One turn moves every row onto another: examples first, then more rows asked:
K251: -.03  -.13  -.13  .02  -.11  .36  -.02  -.15  -.25  .14  .25  .02  -.22  .16  .29
K432: .36  -.27  -.37  .33  -.14  .15  .17  .41  .01  .04  -.07  .04  -.08  .10  -.26
K180: -.17  -.12  -.03  -.11  .05  .29  .23  -.10  -.19  -.18  .32  .09  -.07  .29  .28
K347: -.07  -.27  -.14  -.07  .02  .44  -.14  -.10  -.24  .17  .25  .04  -.33  .23  .26
K84: .20  .04  -.35  .42  -.05  .02  -.12  .23  -.23  -.09  -.23  .28  -.44  .36  -.12
K588: .17  -.12  -.32  .10  .42  .34  .05  -.13  -.23  .28  -.05  .47  -.26  .34  .04
K358: .20  .03  -.27  .40  .05  -.07  .10  .23  -.20  -.13  -.17  .30  -.17  .58  -.09
K201: -.25  -.23  -.14  -.29  .15  .37  .13  -.04  -.13  -.16  .28  .14  -.16  .14  .19
K525: -.02  .08  -.47  .09  -.01  .07  .12  .37  -.10  -.30  -.25  .50  -.15  .23  -.18
K329: .30  -.13  -.20  .28  .09  .19  .29  .40  -.01  -.06  -.23  .03  -.22  -.16  -.26
K503: -.06  -.10  -.01  .04  -.01  .21  .12  -.19  -.22  .02  .33  -.01  -.11  .28  .27
K563: -.16  -.14  -.19  -.17  -.14  .51  -.06  -.02  -.22  .01  .20  .14  -.20  .09  .27
K831: .25  -.17  -.04  .35  .19  .19  .27  .45  -.08  -.23  -.19  -.02  -.42  -.01  -.17
K28: -.13  -.21  -.09  -.15  .15  .23  .20  -.16  -.13  -.02  .35  .05  -.05  .29  .19
K121: -.21  -.24  -.18  -.23  .04  .49  -.05  -.04  -.21  -.03  .23  .13  -.32  .08  .24
K685: .32  -.28  -.12  .22  .11  .47  .26  .60  -.06  -.12  -.27  .17  -.12  .30  -.09
K355: .06  -.15  -.29  .01  .42  .45  -.02  -.01  -.26  .11  -.12  .55  -.45  .30  .11
K272: .03  .07  -.49  .22  -.07  .12  -.09  .32  -.17  -.18  -.27  .42  -.39  .13  -.15
K69: .28  -.37  -.32  .24  -.17  .41  .05  .59  -.06  -.07  -.12  .13  -.14  .25  -.16
K714: -.03  -.13  -.26  -.02  .51  .36  .10  -.03  -.27  -.12  -.10  .54  -.49  .19  .06
K186: -.01  -.26  -.10  -.04  .09  .30  .04  -.19  -.22  .16  .31  -.01  -.15  .37  .24
K405: .27  -.27  .00  .33  .19  .35  .23  .56  -.11  -.28  -.24  .07  -.35  .27  -.06
K656: .08  .04  -.35  .20  .08  -.03  .24  .31  -.12  -.28  -.17  .44  -.02  .47  -.18
K505: .24  -.29  -.25  .36  -.03  -.04  .29  .36  -.01  -.21  .00  -.03  -.19  .03  -.27
K240: -.23  -.16  -.13  -.22  -.03  .48  .12  -.01  -.22  -.18  .24  .21  -.11  .17  .28
K219: .12  -.33  -.16  .28  .05  .10  .26  .50  -.06  -.47  -.04  .07  -.31  .15  -.16
K116: .34  -.16  -.25  .19  .06  .37  .29  .54  .02  .04  -.25  .13  -.04  .05  -.23
K677: -.03  -.08  -.26  -.01  .57  .18  .26  -.11  -.18  -.07  -.02  .48  -.33  .15  -.03
K310: .12  -.06  -.31  .07  .49  .16  .22  -.19  -.16  .16  .01  .43  -.21  .24  .00
K759: .16  -.41  -.19  .21  -.05  .37  .11  .62  -.09  -.37  -.10  .18  -.29  .28  -.10

K358 turns into -> K525
K432 turns into -> K219
K503 turns into -> K240
Now these:
K121 turns into -> K186
K405 turns into -> K116
K677 turns into -> K355

One turn moves every row onto another: examples first, then more rows asked:
K963: .31  .02  -.22  -.40  .22  .17  -.04  -.39  -.03  .02  .05  -.10  .14  .11  .42  .01  -.21  .10  .00  .35  .02  -.10  .37  -.23  -.28
K190: .05  .15  .09  -.30  -.08  .05  -.11  -.59  .06  .04  .49  -.01  -.17  -.33  .42  .11  -.12  .02  -.05  .07  -.01  .32  .27  .10  -.44
K967: .39  .02  -.12  -.70  .20  -.03  .08  -.31  -.01  -.10  .10  -.12  -.02  .11  .36  .08  -.09  -.17  -.11  .12  -.07  -.14  .38  -.20  -.30
K495: .29  .40  -.20  .33  -.23  .12  -.26  .28  -.06  -.15  -.05  .16  .08  -.08  .38  .22  .35  -.14  .30  .13  .03  -.16  .35  .07  -.40
K418: .33  .45  -.10  .28  -.26  .16  -.17  .21  .13  -.14  .04  .21  -.10  -.11  .10  .20  .36  -.25  .19  -.02  .00  .06  .23  .14  -.48
K698: .04  .06  -.41  .12  -.10  .20  -.32  .00  -.15  -.16  -.14  .02  -.06  -.14  .34  .12  .31  -.30  .46  -.20  .12  -.24  .35  .10  -.32
K789: -.18  .08  .12  -.14  -.08  .17  -.19  -.24  -.02  .06  .16  .02  .18  .50  .62  .26  -.07  .11  .15  .17  -.03  .30  .48  .13  -.57
K560: .39  .10  .07  -.53  .24  .04  .05  -.23  -.01  -.10  .24  -.12  -.14  .17  .39  -.02  -.16  -.14  -.17  .24  .06  -.17  .31  -.12  -.36
K237: .02  .06  -.01  -.55  -.02  -.30  -.06  -.44  -.12  -.13  .36  -.03  .04  -.37  .74  .20  .12  -.10  .01  -.03  -.10  .09  .46  -.01  -.40
K592: -.16  .11  .24  -.35  -.11  .01  .01  -.22  .12  -.10  .09  .06  .05  .43  .49  .25  .05  -.12  .03  -.02  -.04  .44  .39  .26  -.64
K499: .24  .11  -.02  -.50  .31  -.05  .16  -.31  .07  -.18  -.03  .06  .10  -.01  .54  -.14  -.05  -.04  -.12  .29  .13  .05  .27  -.12  -.44
K107: .08  .11  -.33  .17  -.14  .33  -.28  -.08  .01  -.10  -.05  .04  -.24  -.15  .10  .07  .23  -.31  .39  -.24  .15  -.05  .21  .19  -.37
K34: -.09  .04  .17  -.41  -.11  -.04  -.15  -.10  -.09  -.03  .26  -.08  .06  .57  .62  .36  .03  -.14  .08  -.02  -.14  .12  .58  .12  -.54
K108: .10  .03  -.42  .00  -.09  .13  -.29  -.02  -.02  -.14  .01  .11  -.14  -.17  .14  .15  .39  -.39  .38  -.40  -.01  -.06  .33  .02  -.44
K112: .10  .14  -.39  .17  -.26  .10  -.39  .09  .08  -.03  .09  .17  -.05  -.13  .20  .28  .17  -.20  .26  -.31  -.06  .06  .13  .03  -.61
K731: .04  .17  -.35  .07  -.24  -.05  -.29  .20  -.02  -.21  -.16  .12  .06  -.15  .44  .25  .26  -.28  .30  -.28  .03  -.10  .14  .14  -.53
K804: .27  .26  -.17  .27  -.01  .20  -.25  .09  .04  -.12  .27  .26  -.22  -.14  .12  .03  .48  -.29  .29  -.09  .06  .00  .43  -.03  -.51
K893: .27  .35  .21  -.28  -.18  .15  .04  -.51  -.05  -.04  .30  -.17  -.18  -.25  .37  .18  -.02  -.01  -.04  .32  -.01  .09  .43  .22  -.12
K114: .29  .10  -.09  -.53  .23  .10  .18  -.44  .16  -.10  -.08  -.01  .03  -.02  .28  -.06  -.13  -.04  -.11  .22  .07  .16  .21  -.07  -.38
K655: .00  .15  .11  -.26  -.11  .03  -.16  -.44  -.24  -.05  .32  -.21  -.05  -.22  .78  .13  -.15  .05  .06  .27  .09  -.12  .38  .16  -.21
K435: .14  .24  .00  -.37  -.06  -.10  .05  -.45  -.17  -.13  .10  -.06  .19  -.36  .72  .20  .18  .06  .11  .34  -.05  .01  .59  .05  -.13
K576: .36  .35  -.23  .13  -.21  -.06  -.22  .30  .01  -.16  .11  .23  .01  -.10  .25  .31  .48  -.29  .23  -.12  -.14  -.08  .40  -.04  -.49
K793: .03  .16  -.01  -.22  -.11  .13  -.04  -.27  .06  .06  .08  .09  .29  .45  .41  .39  .15  .10  .18  .21  -.23  .39  .68  .02  -.46
K494: .27  .19  -.03  -.43  -.08  -.08  -.03  -.52  -.01  .03  .48  .02  .00  -.33  .35  .29  .17  -.01  .00  .11  -.26  .24  .59  -.12  -.28
K832: .11  .21  -.23  .19  -.33  .17  -.39  .19  -.05  -.10  .01  -.02  -.15  -.03  .29  .26  .07  -.26  .25  -.19  .07  -.19  .10  .22  -.45
K155: .23  .32  -.08  .28  -.04  .23  -.21  .17  -.10  -.20  .09  .13  -.22  -.09  .29  -.01  .44  -.31  .32  .04  .18  -.21  .41  .12  -.38
K981: .15  .21  .19  -.34  -.21  .15  -.03  -.18  -.02  .01  .18  -.10  .03  .58  .32  .44  .08  -.10  .07  .15  -.23  .19  .67  .15  -.34
K391: .33  .04  -.15  -.39  .32  .06  -.05  -.35  .05  .04  .29  .05  .08  .09  .41  -.06  -.14  .07  -.08  .31  -.01  .03  .36  -.34  -.47
K147: .20  .25  -.21  .19  .05  .04  -.18  .17  -.06  -.25  .07  .28  -.05  -.18  .35  .02  .60  -.31  .34  -.07  .08  -.10  .48  -.01  -.47
K883: .01  .25  .20  -.37  -.16  .07  .16  -.20  .05  -.14  -.15  .01  .19  .43  .47  .33  .19  -.09  .10  .19  -.11  .32  .59  .27  -.39

K655 turns into -> K435
K114 turns into -> K560
Now these:
K34 turns into -> K793
K112 turns into -> K418
K804 turns into -> K107

